128 stands for zero in the data rows.
Some points:
[151 101 113 145  89 115 106 197 137 123 131 112 156 122 106 175 125 175
 102 103 164 141 122 109 115 177 105 117 125  86 181 104]
[151 122 153 100  94 129 124 178  81  73 143 150  98  92  85  57 171 175
 163  99 132 167 125 110 127 111 108 151  82 112 106  86]
[ 78 163 156  77  85 138 125 216 111 123 122 124 176  80  71 142 132 132
 126 164 132 128 142 130 169 133 133 134 103 153 119  70]
[110 116 131 129 153 140 189 183 199 102 133 182 148 127 133 140 128 144
 142 120 147 159 125 118 101 164 117  91 150 139 185  96]
[170 113  69 131  84 118 191 157 108 140  89 107 141 168 145 142 101 205
 100  70 160 140 109 181 107  96 106 120 169  82 160  97]
[147 127  89 101 114  75 118 144 100 177 127 146 107 158 133  84 110 172
 111  42 140 107 120 164  72  73 145 147 110 170 140 103]
[ 94 132 139  98 124 138 178 177 147 127 121 122 134 141 114 157  91 213
 159  68 123 128 117 138 189 131  93 156 154 119 168 104]
[125  91  35 102  79 173 144 185 102  84  77  74 143 103 136  59 115 136
  96 137 160 153 138 100  84 133 207 105 152 143 151 119]
[159 136 110 102 168 144  88 108 136  93 106 137 105 168 105 160 136 224
 175 191 215 152 158 143 142  81  71 144 126 115 191   0]
[132  89 153 149 200 151 101 166 166 119 137 137 146 142 107 137 160 186
 154  84 157 124 116 123 125  92  71 157 121 175 109  93]
[120 138 134  97  82 137 136 201 133 157  92 111 156 119  85  68 144 127
 202  91 166  92 181 104 118 106  77 143 182 123 168  96]
[104 136  88 132  62 116 175 225  63 148 108 176 156  34 146  80 165 245
  97 127 125 168 145 131 102 154 120 148 116 105 138 106]
[ 74  98 132 113 130 126 163 184  82 179 132 139 160 127 123 153 116 158
 115  79 135 159 169  81  57  57 106 115 117 146 174 100]
[ 98 151 142 152 174 185 114 113 104 116 111 114 112  99 120  94 149 147
 176  78 150 125 148 133 122  92 181 184 156 120 153 109]
[114 136  95 151  90 110 106 133 158 131 119  52 153  85  95 180 163 175
 152 157 175 129 127 146 128 131 106 139 131 135 133 100]
[135 125 110 117 153 161 191 162  63 164 144 118 142  86 157  71 133 224
 182 152 121 107  85 135  96 146 111 104 182 102 220  79]
[132 131 140  69 139 159 174 154 117 156  89 101 117  91 131 100 138 196
 111  50 150 172 170 136  90 126 121 164 122 167 167  52]
[146 102 141 159 125 155 161 164  70 115 100  87 171 105 130 113 129 183
 120  96 166 133 162 111 106 162 114 129 146 173 183 138]
[ 55  33 166 184 113 119 110 248 153 132  96  98 100 100 137 107 111 234
 173 119 230 129 111 107 105 118 109 142 150 217 159 125]
[107 124 113 110 171 155 119 190 131 128 122 158 114 105 123 113 125 205
 120  78 133 124 159 120 123 118 109 171 185 194 208 179]
[108 119 146 130 129 106 123 181 161 128 167 170 141 103 105  95  97 194
 168  66 128 140 179 114 119  94 122  72 170 133  87 133]
[108 112 114 151 113 135 180 100 140 125 103 129 184  78 121 100 144 166
 142 117 103 130 125 113  72 138 120 154 150 151 141 118]
[119 192 100 152 178 119 121 124 121 141  96 136 101 125  93  94 146 152
 122 116 127 141 108 107  99 156 130 139 173 112 112 111]
[136 106 121 144 127 136 140 153 111 154  88 121  77  86 149  93 116 126
 101 124 100 143 105 143 167 124 119 157 101  96 146 114]
[161 145 189 151 137 131 163 201  51  90 134  80 113 181 156 160 117 145
 167 137 194 134 169 139 114 152 135 134 183 138 128 132]
[107  90  85  99  60 164 113 147 109 112 142 173 126 148  79  86 129 151
 170 113 151 115 160 139 148 173 121 150 194  98 163 112]
[ 93  95 133 142 108 124 122  87 101  87 151 155 129 159 116  87 118 227
 172  89 168 164 197 131 164  73 110 112 148 137 104  50]
[132  52 111 126 138 182 197 181 131 145  52 105 103 112  83 111 108 162
 162  89 148 146 119 154 139 106 119 117 119 139 132 142]
[133 144 107 116 153 111 118 136 129 124 139  56 131 125 140 125 130 172
 188  94 127 169 167  95 145 106 125 168 129  95 197 144]
[151 165 128 124 148 113 180 169 158  89  87  82 159 118  99  99 111 216
 194 104 103 116  87 109 145  88 120 166 109 145 104 121]
[ 82 177 135 126  86 167 160 247  94 113  87 135 109 137 140 148 124 175
 142 130 157 142  98 116  65 137  84 134 121 150 153  69]
[129 113 138 111 168 171 154 151 121 121 139 116 146 165 104 115 102 160
 163  76 160 113 103  46 140 148 158 145 146 202 163  40]
[142 139  71  92 130 141 141 172  94 131  87 147 129 113 102 117 132 186
 106 138 136 131  90 137  61  98 157  89 124 100 114 162]
[154 118 151  93 114 165  99 133 131 161 144 135 136 185 114  84 135 129
 183 159 150 175 126 150 131  70 104  97 155 167 163 104]
[151 103 116 122 145 125 173 179  99 119  98 154 149 115 113 141 132 203
 121 104 154 131 112 119 138 111  86 170 179 141 121 100]
[124 138 129 158 160 153 152 172 105 128  79 160 166  78 160 141  77 178
 196 119 143 136 119 107 138  79 139 131 124 105 151 116]
[103  84 183 127 140 105  90 141 142  77 111 158 141  76  82 169  77 187
 128  84 116 150 117 132 151 115 194 116 102 142 179  92]
[ 67 122 178  75 147  96 183 144 124 117 113 100 134 123 165 120  99 188
 167  87 147 125 196 153 140  86  95 187 158 141 172 111]
[164 141 143 148 170 143 101  78 126  96 100  76  87  57  70  97 150 172
 148  94 139 141 152 135 144  96 160 122 154 158 118 100]
[143 125  99  54 145 164 164 163  85 191  98 112 194 142 171 137  50 194
 119  89 188 117 139 174 178 108  98 137 103 131 180 131]
[138  89 134 118 121 183 125 167 112 150 130 149 144  86  75  78 101 167
 141 112 184 160 129 142  85 130 119 193 152  85 157  48]
[126 118 191 154 140 121 149 132 141 126 114 148 171  83 116  85  96 167
 107  74 140 163 111 118 116 159 130 130 139 124 164  55]
[ 86 129 114  81 171 147 129 123 106 104 129 152  74 139 157 199 143 159
 139  85 117 190 113  95 122 155  98 203 183 124 117 107]
[113  79 135 125 129  84 195 127 150 129 141 151 140  85 155  98 146 215
 157 116 165 161 117 115  93 142 143 143 122 179 115  96]
[152 143 181  72 143 151 104 207 109 149  65 107 154 116 102 205 148 187
 160  58 175 136  99 122 124  74 162 187 204 197 137 115]
[177 106 126  99 141 101  86 184 176 134 134  76 166 134 134 138 117 192
  98 125 170 139 129 149 120 109 138  84 122 144 148 105]
[147 166 143  93 131 107 138 157 152 109  96 172 191 105 168 160  94 113
 110  46 163 136 115 108 132 142 129 148 131 154 172 109]
[140  86 177 118 162 102 113 175 148 121 106 133 147  88 146  94 115 193
 172 121 134 171 128 116  93 158 115 112 154  83 123  84]
[127 151 110 146 131 116 116 199 102 137 148 105  62 151 124 111  98 163
 168  41 121 104 101 168 101 159  89 146 132 111 171  84]
[107  72  97 162 149  85 122 242 127 139  64 142 128 144  93 119  58 162
 230  89 198 163 120  90 150 117 116 125 181 144 168 152]
[164 129 131 136 124  56 114 144  74 118 137 131 146 117 161 116  96 178
 170 102 118 184  85 113 141 124  93 151 124 106 158  93]
[103 105 129 117 139 108 130 129 106  80 117 129  99 111 126  87 131  87
 101 122 158 141 101 103 119  88  69 105 140 126 168  69]
[170  88 207  78 180  78 146 149 118 101  80 169 139 122 128  97 119 187
 184 144 108 108 125 155 138  87 126 138 119 187  78 134]
[129  40 149 111  93 180 138 136 137 134 120  87 194 102 162 114 115 173
 145  81 161 148 116 177 103 115  85  80 211 180 129  55]
[118 119 136  87  63 150 155 104 108 153  87 107  76 119 127 174 118 158
 179  99 125 167 107 156 181 164 151 104 137 103 159 113]
[129 119 164 113 115 160  88 126 128 113  82 132 135 118 121 100 101 177
 107  55 105 102  75 108 111 132  88 163 158 118  70 101]
[ 86  57 184 143 114 125 144 126 102 169  90  83 158 132 144 114 122 187
  78 113 168 175 131  51 138 143  70 148 117  86 161  80]
[159 172 178 100 158 125 235 165 148 126 105 113 196 108 138 155 116 160
 125 140 153 121  86 102  97  84 137 191 212 147 126 129]
[139 127 172 147 113 143 191 166 106 113  75 125 149 151  91 118 165 178
  96 133 154 158  88 121 165  64 174 145 175 159 150  83]
[139  93 130 105 128 158 112 140  87  89 110 177 164  42 170 111 187 129
 126 120 105 141  90 174 145  94 144 126 169 137 176 117]
[139  95  91 135 150 129 117  91 109 147 130  85 154 142 104 132 122 133
 139 103 165  94 114 188 104 158  91  94 103 182 147 124]
[168  75 149  21 143  75 152 173  89  92 121 101 120  86 172 134 169 170
 175 103 164  73 117   0 127  80 107  90 181 107 194 136]
[128 147 106  81 115 196 129 128 120  79 149 116 110 204  85  89 132 176
 144  93 127 156  76 127 116 148  95 112 143 141 148 108]
[135 104 138  79 164  91 165 163 112 152 131 158 134  69 150 111  92 125
 166 106 181 120 121 175 109 124 127 189 144 104 133  80]
[174  99  58 165  99  94 121 174  77 139 137 104 139 134 134 129 145 155
 164 124  83 162 164 142 155 112 140 188 118 163 193  66]
[156 106 142  68 188 110 177 163  97 148 159 147 135  90  92 156 115 158
 199 161 129 109 166 157 120 142 131 116 130 160 132  98]
[ 85 106 153 129  75 151 139 124 148 163  97 131 174  89 117 163 126 173
 176  94 152  92 130  94  73 110 116 130 142 136 126  25]
[131 142 124 118 112 176 113 141 127 140 146 119 111  97 181 112 105 175
 159 112 143 120 120  95 135 102  62 146 172 160  92 182]
[126  71 143  92 143 148 123 165 158 102  89 118 144 167 152 126  91 166
 150 120 125 112 152 134 106 183 146 183 173 172 116  50]
[ 84 144  85 106 101  99 124 183  84 116 133 138 164 112 115 106  80 151
 111 112 112 150 125 152 127 155 112 161 165 173  89 118]
[157  94 121 137 110 116 185 169 157 121  87 175 133 134 153 112 154 154
 162  95 158 123 171  93 100 111  50 168 181 129 147  74]
[147 123  92 109 149 159  93 135 112 109  84 133 147  87 119 141 112 128
 192 111 131 109 166  82  94  96  79 118 130 167 127  40]
[101 148 134 102 152  86 190 106 177 144  62  97 138 121 108  92 117 165
 129 159 185 154 126 113 132 191  90 119 179 147 164  92]
[102 141 137 149 137 119 106 137 152 145 126 122  93 115 142 145 155 154
 211  75 183 117 132 109 140 162 161 135 178 147  96  50]
[158 173 113 161 134 157 142 140 140 102 137  99 189 113 155 117  99 200
 219 118 161 132  94 136 153 113 159 137 165 132 123  88]
[133  87 112 153 138 106 176 159 115 154 151 117  96  85 122 157  80 207
 161 180 167 147 108 137 140 172 100 125 130 159 162 135]
[159 139 148 141 145 162 152 153 110 164 191  94 148 138 127 127 131 130
 142  66 164 182 107 126 131  80 117 144 135 123 158 103]
[138 140 145 148  63 134 156 135 153 149  64  96 139 154 176  83 164 111
 140 120 123 121 147 129 118 152 139 133  71 187 153 114]
[133  43 192 163 159 137 177 190  93 116 102  70 118 156  67 151 125 140
 169 124 186 111 144 144  81 131  91 138 134 102 159 156]
[146 116  90  79 141 135 213 182 174 156 159  93 118  49 149  96 151 157
 140 103 141 153 141 123 129 172 108 126 123 176 164  53]
[165  69 110 119 125 123 147 156 132  82 134 158 125 135 160 146 146 175
 165  98 128 159 122 153  80 114 155 183 170 163 172  78]
[ 74  85  86  62 163  81 109 133 144 128 110 118  77 129 164 158  97 161
 148 151 149  78 134 136 123  82 153 129 125 173 167  73]
[142 118  94 154 131 136 190 154 148 107 113 118 119  78 109 192 113 128
 171 107  84 135 142 143 128 113 132  92 189 141  95  87]
[ 93 111 159  36 131  83 169 138  71 117 135 153 136 136 119  89 151 217
 206  48 155 128 117 130  68 177 191 158 119 181 149  91]
[107  75 130 163 121 116 164 142 142 142  58 159 152  77 120  98 115 198
 172 117  62 136 133 191  78 115 150 148 179  73 159 140]
[116 102 106  98 122 155 143 155 140 119 124 119 186 129 121 116 126 184
 139  87 132  97 142  88 127 139 128 166 131 104 219  98]
[135  94  82 110 200 140 153 184 179 125 150 134 145 152 179 155 162 169
 198 107 159 150 139 115 114 173 153 150  93  40 106 126]
[159 144  49  57 110 141 201 169  69 161  90 108 127 104  87 117  66 160
 121  80 187 156 146 131 151 170 128 100 116 150 148 126]
[184  65 113  19 112 124 130 167 136 165  62  92 135 126 135  99 139 176
 158 139 155 132  96 127 132 129 135 132 203 117 135  72]
[181 147 141 116 137 136 131 140 129  99 139 139 111 142 153 116  97 142
 190  42 126 149 118 112 147  92  78 109 113 185 109 143]
These points spread out most along one direction. Take the direction at right angles to it along which they spread out most. Go by this last direction. How many in every 100 of the points above lie lower along it than each point below? Round to a whole number. More than half of the points above lie lower than the first one.
[137  77 117 143 111 111 177  89 117 162 147 230 121  97 137 143 136 170
 174 126 237  56 111 106  91 158 226 169 106 148 129 146] 58
[141 168 165 124 254 128 142 177 114 170  75 152 156 132 168 140 143 198
 172 125  93 102 188 157 107 167 102  52 176 156 148 111] 81
[113 114 126  83 202  98 161 155  78  91 162  87 155 146 148 149  78 227
 133  54 128  70 157 108 165 128 136 143 103 125 113  83] 68
[144  76 122 163  98 154 101 155 138 220 124 123 170 128 102 114  62 196
 111 113 112 154 129  65 100 115 177 139 162 140 126  62] 47
[178  96 128 129 139 154 209 154 145 139 110 124 105 104 147 120 114 196
 132 109 112  55 166 124 146 126 113 114 113 150 189 106] 73
[ 83 113  57 156 158 168  82 188  60 153 114  69 150 136 147 119 116 156
 165  68 168 142  95 182 117  94 102 148 130 115 133  52] 29
[137  67  86  73 107 127 149 106 111 176 100 118 154 113 116 141 139 230
 166 179 108 161 113  81 124 170  78 137 102 178 112 126] 48
[143 143 168 109 134 161 159 159 140 147 154 116 168 155 100 135  66 148
 128 114 132 162 154 135  99 122 104 196 146 126 162 124] 66
[166 101 113 137 179 113 127 136  92  88 112 109 160  87 121 144 124 162
 173  46 120 136 120 136 153 111  39 148 165 142 182 136] 50
[148 103 127 133 105 117 147  96  49  77  90 109 135 104 110 150 130 154
 108  67 153 177 135 114 108 124  91 129 144 119 145 139] 21
[169 149 163 160 165 144 146 238  98 158 107 125  97 101 179 125  84 193
 155  67 164  95 159 104 135 183 110 161 152 148 129 128] 93
[121  84 120  89  98 165 172 185 114 112 133 154 138 109  84 105 178 179
 171  90 217 146  72 130 144 124  76 162 165 120 131 113] 77
[151  98 133  74 149 135 199 171 121 144 119  78  96 119 148 159  71 218
 129  92 139 123 109 127 130 136 110 122 149 130 158 107] 92
[135 184 159  90 113 167 127 109 181  71 100  79 102  87 137  72  36 192
 153 129 202 154 184 143  44 102  45 139 131 153 172 156] 51
[120 115 144  98  96 175 190 146 145 121 120 110 120 120 127 139  64 165
 212 116 132 134 154  93  81 109  67 142 125 135 187 131] 88
